33	21	-30	-32	-7
55	-15	-38	-50	33
: -32

53	7	-15	53	-43	48	-23
-25	-22	-16	11	51	-12	-2
: 48

-52	-31	-17	-8
12	22	6	-12
: -17

4	-55	-19	-7
-1	-16	-37	7
: -19

49	-9	50	30	-18	26
-18	38	-17	19	-18	-37
: -18

43	50	43	29	8	-19
8	-14	-34	-48	-48	-35
: 8

11	23	23	-14	26	2
-10	33	33	2	24	-42
: 26

-50	-34	-30	-33	-16
38	58	-30	18	-19
: -33
---
Q: [-118.614  -85.861  -61.901 -168.536  160.158]
A: -85.861

Q:
[[-0.12 -0.14 -0.06 -0.22]
 [ 0.00  0.09  0.10 -0.22]
 [-0.08  0.23 -0.05 -0.01]]
A: -0.14

Q: [ 0.091  0.016 -0.114  0.027  0.172  0.020  0.122]
A: 0.016

Q:
[[ 0.02  0.02  0.04 -0.03 -0.20  0.01]
 [ 0.08  0.03  0.03  0.02  0.19  0.03]]
A: 0.02

Q: [-11.07 -17.35  18.56   1.61   5.28  -1.50  -3.11]
A: -17.35

Q: [  79.6  181.9   82.2  171.5  101.4 -123.5  177.3]
A: 181.9

Q: [-0.558 -0.935  0.201  0.948]
A: -0.935
---
array([[ 0.04,  0.06,  0.07,  0.05, -0.08, -0.08, -0.08],
       [-0.06,  0.00, -0.05, -0.11, -0.08, -0.13,  0.06],
       [-0.10, -0.08,  0.03,  0.05,  0.13,  0.05,  0.03]]) → -0.10

array([[ 0.274,  1.846,  1.378,  0.867, -1.399, -0.105, -0.690],
       [-0.391,  0.537,  1.116,  1.754, -1.043, -0.714, -1.060],
       [-0.122,  1.006,  1.261,  0.553, -2.160,  0.260, -0.936]]) → -0.122

array([[ -1.01,  16.66,   7.84, -10.97],
       [ -4.21, -18.38,   6.86,   5.99],
       [  8.31,   6.50,   5.89,   8.78]]) → 8.31

array([[   1.988,  129.158,   24.779,  -11.615,   29.536,   40.357],
       [ -19.506, -201.675,  108.862,  127.475,  160.868,   17.773],
       [  70.150, -137.987,   88.385,  202.393,  151.703,  112.848]]) → 70.150

array([[-0.7,  0.0,  0.6, -0.7, -2.4, -1.1],
       [-0.3, -0.7, -0.8, -0.6, -1.2,  0.7],
       [-0.3, -0.1, -1.8,  0.4, -1.4,  1.5]]) → -0.3

array([[ 0.12, -0.13,  0.17,  0.15],
       [ 0.19,  0.15,  0.15,  0.17],
       [ 0.15,  0.16,  0.16,  0.17]]) → 0.15
---
[ -5 -13 -24  -8  44  -8  -2] value -24
[ 4 48 33 49  0 11] value 33
[-29  16  47 -19  23  33] value 47
[-13  45  39  -8 -35  30] value 39
[-13  48  -2  28   1  -6  10] value -2
[-45  -9  26  49] value 26
[ 11  36  23  54  23  32 -18] value 23
[-38  -7 -36  -8  12 -43   0] value -36
[-12 -45  13 -58  29  32] value 13
---
[[48, 48, -23, 8, 6, 58, -7], [-5, 5, 0, -3, -30, 2, -23]] Out: 0
[49, 5, -3, 4, 27] Out: -3
[[28, 26, 43, -22, -19, -28, 1], [-25, -21, 35, 1, -15, 26, -41], [-7, 14, 11, -1, -12, 13, 30]] Out: 11
[-11, 55, 54, 34, -45] Out: 54
[[43, -14, 14, 2], [19, 11, -4, 8]] Out: -4
[-8, -10, -56, 12, -10, 1, 7] Out: -56
[-56, 0, 39, 20, 11, 27, -22] Out: 39
[-42, -37, 22, -1] Out: 22
---
33  73  64  23
25  76  39  79
25  44  38  50
Out: 39

65  66   1  28   8  15  77
15  46  40  11  23  44   9
82  77  43  47  25  45   5
Out: 40

572  514  757  550  556
577  642  171  625  675
562  946  269  690  464
Out: 171

164  520  157  447  548  758
192  485  238  574  599  659
691  347  665  365  272  247
Out: 238

5768  4002  6233  3121  4265
3160  5469  5474  7376  7161
4817  8388  9292  8450  9717
Out: 5474

 2  19  63  78  33  23  23
15  33  67  46  78  38  31
70  56  23  27  18  62  62
Out: 67

 89  135  210  142
161  113   59  188
124  174  224   58
Out: 59

20  57  21   1  12
36  29  61  26  13
15   8  88  65  49
Out: 61

7  5  6  1
5  5  4  3
8  7  6  5
Out: 4
---
[[ 34  27 -12 -47  13  -1  25]
 [ 19 -52   6 -28 -26 -35 -42]
 [ 32 -52 -32  -4  -8 -30  -2]] -> -1

[ 19 -23   0  46  45  23  -6] -> 23

[[ 57  20 -33 -31 -26  10]
 [-58 -26  44  30  53 -19]] -> -26

[  4 -11 -23  50] -> -23

[[ -7  49 -34 -45  34 -11]
 [ -7  51 -16 -47   4 -25]] -> 34

[ 13  -2  36 -12  50   7] -> 50
---
[-48   9 -37  11 -45] -> 9

[-18  49 -52  15] -> -18

[[ 11   0 -11  16  -1  -1]
 [-54  27  54 -55  10   2]
 [ 54 -25 -58  56 -11  -2]] -> -58

[[ 20 -20 -21  19  25  -8]
 [-13 -39  33   8  38  44]
 [-28 -13  24  32  19  16]] -> 24

[ 45 -59  22  21  26  43] -> 22

[-51 -19  -9 -12  49] -> -19
---
 67   46  106   86  116   46   52
220  180   71   71   71   46   52
115   46   90   71  132   46   52
result: 220, 180

452  290  744  592  424
466  372  526   93  354
443  383  338  993  347
result: 993, 744

77   3  73  99  35 result: 99, 77

 379  -556   616  -290  -153  -323   602 result: 616, 602

-29    8   33   -7   11
-35   -8   12  -29   26
result: 33, 26

4  5  6  2
7  8  4  5
result: 8, 7

57  19  55  81  51
37  25  43  37  48
41  33  42  42  42
result: 81, 57

199   19  130  227
124   91   87  108
 76  110  151   83
result: 227, 199

 8  79  42   0  18 result: 79, 42
